Turns, then the turns between two rows, first turn first; the first pair answered
turn Q466:
[ 10  -5 -10   0 -21  12  -3   6 -10   9  10  -8  -1  -8   2] |-> [  9  -4 -10   1 -19  14  -3   8  -9   8  10 -10   0 -10   1]
[  0 -20  17  12  -7   0   2   6  -9  20   0  -2   3   0 -22] |-> [  0 -16  15  11  -9   1   7   5 -12  24  -1   2   2   1 -24]
[-26 -14   8   0  11   5  11   2  -2  22 -18  12  24  10 -13] |-> [-25 -10   5   0  13   7  12   3  -1  23 -18  10  25   9 -15]
[  4 -12  15   3   9  -6  -1 -11   4   9  18  12   0   1  -6] |-> [  5  -8   9   0   3  -6   6 -15  -1  14  16  16  -1   4  -8]
turn Q878:
[ -3   9 -11  -7   8  -1  -2  -4   6  -8  -6   4  -9   2   2] |-> [  1  -7   1   4  -3   1 -12   0  -2  -9  -9  -7  -5  -1  10]
[ -2   5  -7  -4  -9   8   7   8   0   2  -3 -24   4  -6   2] |-> [  0   3  -5  -7 -18   7  11   8  -3   9  -1 -16   1  -5  -4]
[-39   9  -5  11  25 -10  21  -5   8   9 -10 -10  -1  10 -20] |-> [-33 -16  10  26  10  -6   3   4  -3   7 -15 -31   6   7  -7]
turn Q646:
[ -4 -38  16   9 -20 -15 -31  11 -11 -12  10   0  -6  -6  22] |-> [  2 -20  -8   1 -47   0 -13  18 -24   0   4 -13  -9  -4  15]
[-12   1   4  -2   5  12  -3   7 -21   4 -14 -13   4   8  23] |-> [-13 -16  24   3  10   1 -13   5 -12   4   6  11   0   4  17]
[ -6  -4   4   2   1  -5  10  -7 -15  14 -16  -1   8   2 -10] |-> [ -7  -7   8   3   7  -8   6  -7 -11  11 -14   1   8   0  -8]
Then:
Each pair is two turns apart.
[  4  11 -19 -14 -26  -4   6   6  -2   1  19  15 -15   4  -4] |-> [ -3  10  -8  -9   9  -7 -15   6  22 -21  24   5 -11  -1  10] -> Q878 Q646
[ -5  -3   5   5  12   4   4   1   9   7  -2  -5   6  -9 -17] |-> [ -4  -3   4   5  10   5   3   4   9   6  -2  -9   6  -8 -15] -> Q646 Q878
[ -3   2  29  10   5  22   3  18  23 -14  -6   1  -8  -2  -5] |-> [ -4   8  22   3   2  18  15  13  22  -6  -2  17 -12   0 -16] -> Q878 Q878
[ -9   0   5   5   5 -11  -7  -5   5   0  -5  -7   4  -1   1] |-> [ -9   0   1   2  -2 -13  -3 -11  -1   4  -8   0   2   2   0] -> Q466 Q466
[-11  14 -22  -3   4  -1  17  14   8   6  -4  12 -26  -5   3] |-> [ -7 -14   6  14   7  -7 -11  22  13  -6   8   8 -23 -13  14] -> Q878 Q646
[  6  -6   4  -4 -10  -9 -11  -1   7 -10  19  25  -8  -6  10] |-> [  6  16 -23 -10 -17  12   1  11   2  -8   6  -9  -5  -6  10] -> Q646 Q466
[ -5  15  -4  -4  17   9  -2  -6  10   3   6  -2 -12  -7  -2] |-> [  0   7   0  -4   2  10  -2   1   8   6  19   6 -16  -9  -8] -> Q466 Q646
[ -9 -11  18   6   3 -19 -13 -19  11  -5  -5   3   2  10 -15] |-> [ -4   2  -1  -4 -22 -11   5 -19  -3   7 -12   5  -3  16 -22] -> Q466 Q646
[ 16 -15  -8   9 -18  10 -13  14  -3 -11  12  -8 -16 -11  -5] |-> [ 12   2 -19  -2  -4   8  -3  11   9  -9  20   2 -22 -10 -17] -> Q878 Q466
[-13   3 -30  -6  -1  -7   2 -23  11   1   1 -13   0   3   6] |-> [-14  -4 -20  -1   6  -6  -9 -16  18  -5   7 -20   4  -3   8] -> Q466 Q466
[ -2   3  -4  -5  -5   3   8 -11  -9   8 -11  -1  -2  11  -3] |-> [ -3   3  -4  -1   1  10   2  -2  -5   3 -11 -17   3   5  -2] -> Q466 Q878
[-10  -5  17   9  23 -10   6  -7 -12  -3 -19 -12  19  10   3] |-> [ -4 -17  24   5  -2 -17  12  -4 -16   9   3  17  10   9 -13] -> Q466 Q646
[  9  -4   1 -10  15  -1   6 -13  -2 -13   6  11  -2   0  -3] |-> [ 11   4 -10 -11  12   4  10 -11  -5 -13  -3  -1  -2   1  -1] -> Q646 Q646
[-10  11  -1   6  31 -11  -1   8  21  -5  32  10   1   1  -5] |-> [ -7  -2  10  10  18 -24  -5  -4   7  -2  27  31   0   8   4] -> Q466 Q466
[  2   2   3  -1  25   0  -4   1  12  -4  -9 -24   3 -10  -7] |-> [ 12 -17  13  -2 -10  -3  -1   7  -1   9  14   2  -7 -11 -21] -> Q466 Q646
[  3  23 -15  -8  -9  -7   0  -8  -7 -11  -1  21 -18  11  19] |-> [  4  12  -7   4  -8   5 -17   8  -8 -21  -7 -17  -9   3  30] -> Q466 Q878
[ -2  -7   2   0  -3  -6 -10  -1  -9   4 -11   9  -2   8  -3] |-> [ -4  -1  -2  -3   4  -5  -8  -3  -7   5 -18   5  -1   9  -2] -> Q466 Q646
[ -7 -16  13  11   6   4  -1  -6  -5   7 -14  -3   8   0  -2] |-> [ -9  -3  -1   2   7   1  10 -15  -2  12 -16  10   2   4  -8] -> Q466 Q878
[ -2 -15  11  13  -7  12   7  16 -17  17  -6 -28  15 -14 -18] |-> [ -4 -27  23  20   4  -1  -6   3 -19  10 -11 -18  20  -9  -6] -> Q646 Q466
[  3  15   5  -9  12 -17  16   7  15   0   7  18   2   6 -21] |-> [  1  21  -1  -7  19  -7  13  15  20  -7   2  -9   6   2 -18] -> Q646 Q466
[-10  13 -15  -7   6   4   9 -13 -25  -1  -6   4  -8  12  -3] |-> [ -8   0  -1  -5   2  -3   6 -12 -20   0  13  24 -12  10 -10] -> Q646 Q646
[ -4   2  -6   6   7  -3 -19   4   3 -16  -2  -2  -8   3  16] |-> [  3  -2 -10   2 -21  -2  -5   3 -13   1   0  11 -12   5   3] -> Q878 Q466
[  2 -10  -2  13  -9  -5   4  -4 -11  14 -11  -7  -5   4  -4] |-> [  2 -16   7  16  -2 -10   0  -7  -9  10  -7   0  -5   3  -4] -> Q646 Q646
[ 17   4   1   1 -11  21  16 -19  -9  -3  -6  27  17  -3   1] |-> [ 13  -1  12   4   4  14   8 -25  -3  -9  -7  30  21  -4   5] -> Q646 Q646
[ -4 -12  14   6  14  12   8  -1  -5  10 -16 -26  14   1 -17] |-> [ -7 -12  14   3  17   7  13  -9  -8  15 -19 -15  14   3 -20] -> Q878 Q646
[ 12  -9   6  11  -5   2 -17   3  -9 -10   2  -5   0   3  16] |-> [ 12  -2  -2   8 -13   8 -13   6 -13  -6   1 -10  -1   4  15] -> Q646 Q646
[ 11  16  14   3  11   9  -9   2   1 -13  -9  -3   8   9 -17] |-> [ 16   9  16   2  -7   8  -7   5  -3  -8   2   9   3   7 -24] -> Q466 Q646
[  2  32 -15 -13 -29   6   7 -14 -14  10 -23 -11   8  11   6] |-> [  0 -10  31   7 -16 -18 -18 -27 -13   4 -14  16  16   9  13] -> Q646 Q878
[ -3 -12  -4   3 -34  16 -10  29   3  -4  31  -1  -7  -9   7] |-> [-12   8 -14  -3   1  18 -13  26  23 -19  25 -11  -6 -10  14] -> Q878 Q878
[  6 -11  17  17  10  -6 -19   1   8 -17  14 -14   6  -1  22] |-> [ 10  10 -12   8 -15  13   2  10  -7  -5   0 -35   4   2  19] -> Q646 Q646
[-1 -2 11  5 13 -5 -1 -6 10  3 14 17 -2 -2 -7] |-> [  3 -13  18  10   3  -4  -8  -2   5   2  13  10   2  -3  -2] -> Q878 Q878
[-2 10 -9 -6 36 16 22  3 19  9  3  5 -2 23 -3] |-> [  1   9 -11  -8  22  18  27   6  17  16  12  12  -7  22 -13] -> Q646 Q646
[ 19  13  -7   4  -9   4   9  11   3  -6  18   0 -16   3 -26] |-> [ 22  -1   5  16 -12   7  -5  17  -1 -12  12 -20  -8   0 -12] -> Q878 Q878
[ -2   3   1  -6  24 -18  -8 -21  10 -13  -5  21   1   8   3] |-> [  3  22 -27 -16   2  -2  11 -12  -4  -3 -18   1  -2  14   0] -> Q646 Q646
[  0  -3   8  11 -10   7   0  17 -12  -2 -17 -41  -1   0   5] |-> [  1 -22  32  18  -5  -7 -13  13  -8  -6  -2 -18  -1  -3   7] -> Q466 Q646
[  2   5  -8  -1 -15   2   8   1  -8   7  -5   0  -5   2 -10] |-> [ -1  10  -8   3  -2   9   2   7   1  -2  -5 -15  -1  -1  -9] -> Q466 Q878
[  3 -10   7  -1 -22   4  11   6  -8  19  11   8 -13  -3 -23] |-> [ -1   1  -6   1 -13  11  13   0 -20  15 -23 -23  -2   3  -5] -> Q646 Q878
[ -1   9 -13  -8 -10   4  11  -7  -3   8  -2   8  -2   6   1] |-> [-3 -7  6 -1 11 -5 -8 -5 13 -6  9  9  1  0  8] -> Q878 Q646
[ 11   3  -8  -4 -22  -4  -9  -1  -8 -12  13   9  -6  -1  18] |-> [ 10   7 -12  -4 -22  -4  -3  -6 -13  -9   3   7  -3   3  19] -> Q646 Q878
[  2 -25  19  15 -27  11  12  20 -12  29   6 -15  10  -8 -36] |-> [ -9 -33  40  27  20  -5 -11   5   3   8  -6 -18  21  -7 -14] -> Q646 Q646
[ -7   7  -5  -5   2  -1  20 -10  -5   8  -4  15  -3   1 -13] |-> [-12  10   0  -2  21   0  12  -6   8   0  -2   3   2  -4 -11] -> Q466 Q646
[ -1   8 -11  -8   2  -2   7  -4   7   0  12  17  -7   3  -5] |-> [-4  6 -6 -5 11  1 -1  3 14 -7 19  7 -6 -2 -5] -> Q466 Q466
[  5  16 -23 -16 -24  11  12  11   2   2  19   4 -16   0  -8] |-> [ 10  -4  -5   1 -30  16  -9  21  -5  -8  11 -23  -6  -4  11] -> Q878 Q878
[ -5  22   1  -1  37  12   3  10  34 -28  12 -16  -4 -11   0] |-> [ 11 -18  18  16 -29  22  -3  25  -9  -9   4 -34   1 -11   4] -> Q878 Q646
[ 11  -2  10  -9  -9  -4  14   3 -19  26  -1   6  10  12 -23] |-> [  0  10   8  -7  27  -1   6   1  -7  12 -19 -19  21  12 -11] -> Q466 Q646
[ -1  -4  -5 -12  14  -9  14 -10   2  13   5  18 -10 -12 -10] |-> [ -4  -3  -4 -10  21  -3  11  -2  11   9   9   6  -8 -17 -13] -> Q466 Q466
[  4   4  -8  -2  -6  11  -1  -9 -16  -6 -17  -4   7  12  21] |-> [  3  -3   1  -5  -3  -2  -1 -19 -15  -4  -8  23   5  12  15] -> Q646 Q466
[  1 -13   7   9  -9   7  21 -11 -10  21  -8  -1   8   2 -16] |-> [ -7  -7   9  12  16   7  13 -13   1  10 -17 -13  15   1  -8] -> Q466 Q646
[  4 -26   7   5  -4  10  -5  -7 -19  26  12  15  -3 -11 -23] |-> [ -5 -19   9  11  31   8 -18 -18 -12   9 -15  -5   9  -7   1] -> Q646 Q646
[  3   0  -7   6   8  -6  -4  -4 -12 -14 -15 -11   4   2  33] |-> [  4  -8  -5   5  -6  -9   2  -8 -22  -3 -17   4   3   4  27] -> Q878 Q646
[ -5  34  -3 -16  35 -10  19 -31   7 -12  11  38   0   0   6] |-> [ 18 -20  32   5 -32   3  -6   4 -15  -7  46  28  -3 -14   3] -> Q878 Q646
[  5  12   7   5  25  16 -18  25   8 -18  -6 -25   2 -13  13] |-> [  6  27 -11 -16   6   6  18  12   2   9  12  26 -14  -7 -24] -> Q878 Q878
[ -1   1  -4 -12  11  -4 -22  13  16 -26  23  -9 -11  -5   9] |-> [  5 -17   5  -9 -14 -14 -18   4  -1 -15  27  19 -14   1   8] -> Q466 Q878
[ 11  22 -29 -24 -12  14   2  25  14 -18  32   3 -21  -6   9] |-> [  4   9  -6 -13  17  -1 -16  15  28 -31  36  15 -16  -8  18] -> Q646 Q646
[  7  -5   1  -7 -20  -8   4  -7  -7   9  14  34 -14   5  -7] |-> [  6 -16  15  11  -1  -1 -27   3  -3 -15   0 -11   0   0  24] -> Q878 Q878
[  3  -5 -24  -5 -25  17  19   4 -11   6 -18  -6  12   4 -11] |-> [  1 -33  14   6  -5  -4  -2  -2   5  -2  10  28  10  -3 -13] -> Q646 Q646
[ 13  -1  31  13  -6  -5 -17  16  19  10  48  23   2 -16 -22] |-> [ 10   2  33  18  15  -1 -31  18  27  -6  42   2  10 -18  -6] -> Q878 Q878
[ 3  6  5  8  9 -2 14 -7  5  6  8 29 -2 -1 -6] |-> [  2  14  -5  13  14  11   6   1   3  -6 -13 -14   7  -1  16] -> Q646 Q878
[ -4  -3   0  -7  12  -3 -18   5  15 -20   8   7  -7   3  14] |-> [  1   5 -11 -14  -1   5 -13  15  15 -18  14   4 -12   0   7] -> Q646 Q878
[  6   5 -40   3 -31   6  18  20  10  -2  26   4 -27 -13  15] |-> [  3   1 -29  13  -5   7  -5  23  24 -23  25 -14 -20 -18  33] -> Q878 Q466
[-10  -7 -12 -21 -15   9  10  -8  -4  25   7   9   9  -3 -13] |-> [-10 -21   2  -7  -7  16 -15   0  -4   7  -2 -23  19  -8  11] -> Q878 Q878
[ 10   1  -6  -8 -15   6 -11   3 -10  -7  -5  -1  -8   3   3] |-> [  3   8  -5  -8   8   1 -14  -5  -1 -13 -10   1  -6   4   7] -> Q878 Q646
[ -3 -23   7   2 -36 -12   5  -2 -14   3  -6  24 -11  -4 -12] |-> [ -9  11 -21  -8 -16  -3  18  -9 -13  -1 -36  -2  -5   3   0] -> Q646 Q878
[ -1  19   1   2  12  -2 -12  13  31 -18  28  -4 -20  -6  -5] |-> [  8  20 -13  -4 -28   7   2  19   9  -3  27  -6 -25  -3  -8] -> Q466 Q646
[  4   1 -18  -9  -1  27  15  17 -10  -3   5 -23   2   0  -5] |-> [  6 -35  13   6  -9   8   1   7 -19   3  13   0   7   2  -5] -> Q646 Q878
[-11  14   6 -12  29  17 -10  10  12  -6   4 -11  -3 -10  -7] |-> [  0  -1  10 -13 -10  16  -6  19  -3   5  25  10 -11 -12 -17] -> Q466 Q646
[-10  16 -13   2  20   7   7   1   3  -8  -8 -22  11  -2  -2] |-> [ -2   6 -11  -2 -12   2  23  -1 -12  15   1   6   4   3 -21] -> Q878 Q878
[ -7  -4   8  -9   5 -12  -9  -3  16 -16  27  17   4 -13   1] |-> [  3   5 -12 -16 -32   6   7  10  -2  -5  22  -1   1 -12  -4] -> Q878 Q646
[ -4   1   6  -2   9   0 -10 -12   2  -4 -20   3  21   4   8] |-> [  0   1   0  -3 -11   1   4 -12  -9   9 -19   9  16   8  -2] -> Q878 Q466
[-14  16 -20  -5  17   4   3   5   9  -6  -5 -22   2   0   2] |-> [-13 -11   6   8  17  -9 -19   1   6 -15  -1 -11   5   0  16] -> Q466 Q466
[-16   4 -10   0  -2  -2  -1  -4   9   8 -16  12  -4  17   3] |-> [-15   1  -7   0  -9  -2  -1  -2   8  11 -10  19  -6  16  -2] -> Q646 Q646
[  3   4   6   6  -1   6  -7  14  23  -3  19 -29 -11 -11  -8] |-> [  1  10  -5   5  -5   9   1   9   9   1  -2 -44  -6  -5   1] -> Q878 Q646
[  1   8   8 -11 -26  12 -31  22  25  -4  59  22  -9  -3 -12] |-> [  5  26 -22 -12 -46  37 -21  28  -4   2  11 -35   2   3   9] -> Q646 Q878
[ 1 -7 20  1  8 -2 -9  7 12 -6 18  7 -2 -7  0] |-> [-2  2 12 -3 13 -9 -4 -4 12 -3 15 20 -5 -1  4] -> Q466 Q878
[  0  27 -14 -11  37 -13  -1  13  37 -18  18  19 -14   0  -6] |-> [ 15 -32  23  21 -12 -21 -32  13  -9 -17  -1   9  -1   5  30] -> Q878 Q466
